One turn sends every row of this set to another row. A few are shown first. Where does it send the rows asked after them?
Sina: [ 19,   1,  -5,  24,  15,  -1,  13,  -3,   1, -23,  33,  -1,  26,  -3,   3,
   0,  -6, -13, -19,  -7,  -6,  12, -15,  29,  -4,  25,  21, -19,   5, -13,
  -9]
saso: [  3,   3,  -8,  14,  -4,  -9,  22,   6,   9, -11,  11,  19,  12, -20,  -5,
  -2, -12, -15,  -1,  -2,  20,  -9,   7, -22,  10,   4,   3,  -6,   4, -27,
   2]
nutu: [ 21,   5,  -9,  13,  12,  -4,   7,  -1,   2, -22,  43,  -3,  17,   1,  -1,
 -12,  -1,  -6, -24,   9,  -6,  13,  -4,  24, -14,   8,  26, -17,   9, -12,
 -13]
vulus: [  2,  -9,  -8,  11,   7,  10, -17,  14,  18,  -1,  18, -13,  42,  -1,   9,
  -8, -11, -12,  -5, -19,   6,  27, -18,   7, -24, -10,   8, -15,  13,   3,
 -12]
Sodu: [  7,   9, -15,  15,   6,   3,  22,  16,  -2,   0,  30,  11,  11, -19, -22,
   2, -11,  -8, -15,   4, -10,   1,  -5, -13,  19, -16,  -5, -11,  14, -31,
   9]
Fem: [  8, -10,  -1,  -2,  23,  11, -15,   3,  17,  11,  26, -16,  31,  -9,   9,
 -15,  -5, -26, -30, -14,  -6,  24, -14,  17, -22, -10, -11, -11,   9,  -6,
 -22]
vopez: [  7,  19, -15,  -8,  -4,  -8,  -8, -19,   7,   4,  18,  14,  10,   4, -16,
  -3, -17, -28,   7, -29,  18, -10, -11,  20,  11, -18,  -2,   4,   3,  -4,
   6]
sona: [ -2,  -9,  -4,  -3,  14,  -1, -23,  11,  23,  -2,   8, -16,  32,  -5,  17,
 -12,  -7, -27, -22, -15,   7,  18,  -7,  17, -21,   1,   0, -15,   8,   3,
 -22]
Rizi: [  4,  17, -13,   0,  10,  -8,  12,   3,  -2,   2,  17,  14,   9, -19,  -2,
   9, -16, -20, -28,  -4,   9, -13,  14,   6,  19,   7, -11, -20,   3, -37,
   0]
duvi: [  9,   7,  -8, -10,   7,  -3,   2, -20,   2,   6,  26,  15,   7, -12,  -7,
 -28,   3, -31,  11,  -8,  22,  -5, -14,   5,   8, -24,   0,  19,  10, -20,
  -4]
sefip: [ -6,  19, -18, -14,   8,  -6, -16,  -1,  -6,   4,   6,  14,  15, -12, -15,
  -7,  -6, -41,  -2,   0,  11,  -9, -24,  23,  22, -16,  -6,  -5,  13,  -7,
   5]
digik: [  6,  17, -17,   3,   9, -10,  12,   9,  -5,   1,  22,   7,   5, -19,   0,
  10, -14, -16, -25,  -6,   4, -13,  14,   9,  18,   6, -12, -18,   7, -39,
   5]
zup: [ 12,  17, -11, -11,  -3, -12, -12, -17,   7,   0,  17,  17,  12,   3,  -8,
  -3, -12, -26,  10, -33,  16,  -7,  -6,  23,  13, -17,   0,  -1,  -2,   1,
  -2]
letig: [  7, -10,   3,  10,  16,  14, -16,  10,  16,  13,  30, -10,  36,  -4,  18,
 -16,  -7, -22, -14, -28,  11,  25, -20,   5, -17,   0,   1,  -8,  11, -17,
 -19]
bined: [  2, -10,  -7,   5,   7,  10, -19,  11,  24,   1,  20, -13,  39,  -1,   8,
 -11, -11, -14,  -7, -18,   9,  26, -17,   6, -24, -12,   7, -11,  15,   5,
 -12]
vadis: [  1,   0, -11,  15,  -4, -12,  26,  11,   4, -12,  14,  13,  10, -21,  -5,
  -3,  -8, -12,   0,  -5,  13, -10,   9, -20,  10,   3,   5,  -4,   1, -23,
   2]
zuguk: [ 18,   4,  -6, -10,   8,  -4,  -1, -18,   6,  -1,  26,  18,   8, -12,  -4,
 -27,   5, -25,  16,  -8,  18,   2, -16,   5,   7, -28,  -2,  18,  15, -14,
  -6]
vukem: [ 21,   6,   6,   2,  -1, -13, -11,   2,   3,   4,  19,  19,   3, -11, -16,
 -19,  -5, -50,  -6,  -6,   1,  -5, -29,   5,  12, -11, -20,   6,  11, -15,
 -10]
Tis: [  8,   7, -26,  -3,   0,  -9,  22,  -3,   5,  -8,  20,   3,  11, -26, -14,
   8, -12,  -2, -10,   5,   2, -14,  21,   6,  -5, -12,  -7,  -7,   5, -11,
  10]
volib: [ 13,   7,   0,  -1,   2, -14,  -7,  -4,   3,   7,  17,  16,   2, -11, -24,
 -22, -10, -53,  -7,  -6,  -1,  -6, -22,   2,  12, -17, -17,   5,  10, -12,
  -8]
siz: [  8,  10, -26,  -6,   2,  -6,  22,  -9,  10,  -9,  16,   8,  13, -25, -18,
   7, -16,  -4, -11,   8,   4, -10,  20,   2,  -3, -16,  -6, -10,   6, -11,
   9]
Muzov: [ 22,   1, -12,  22,  13,  -2,   8,   3,  -7, -20,  34,   1,  33, -20,  -1,
  -6, -11, -20,  -5,   3, -11,  19, -16,  21, -13,  16,  17, -27,  17,  -7,
  -3]
teg: [ 25,   4,  -8,  18,   5, -15,  -1,   7,  -4, -22,  39,   2,  19,  -8,   5,
 -17, -10, -21, -12,   5,  -5,  13,  -1,  12, -19,  18,  23, -28,  13, -12,
 -14]
zir: [  8,  10, -13,  11,   5,   8,  21,  10,   1,   6,  30,  16,  16, -21, -26,
   3, -14, -10, -17,   8,  -4,   0,  -6, -13,  15, -17,  -7, -12,  13, -31,
   7]
vemon: [ -1, -10,  -5,   2,  12,  -4, -22,  14,  18,  -5,   6, -14,  33,  -6,  17,
 -12,  -6, -24, -21, -10,   5,  17,  -6,  13, -27,   1,   0, -17,   7,   2,
 -22]
divu: [  7, -10,   2,  13,  18,  15, -12,   7,  12,  10,  29, -10,  35,  -2,  18,
 -13,  -6, -17, -16, -28,   8,  27, -18,   9, -18,  -1,   1, -10,  10, -21,
 -19]
ganit: [  1,  18, -16, -16,   6,  -3, -20,   2,  -9,   6,  11,  15,  19, -14, -13,
  -4,   0, -35,  -5,   1,   6,  -9, -26,  29,  20, -18,  -8,  -6,   7,  -2,
  -1]
lapif: [ 10, -10,  -2,   2,  22,   9, -14,   3,  15,   7,  25, -18,  28,  -8,   9,
 -15,  -3, -22, -32, -10,  -7,  22, -10,  19, -27,  -8,  -9, -10,  10, -10,
 -24]

vopez goes to sefip
vulus goes to vemon
sona goes to Fem
Now these:
nutu goes to Sina
ganit goes to vukem
digik goes to Sodu
Rizi goes to zir

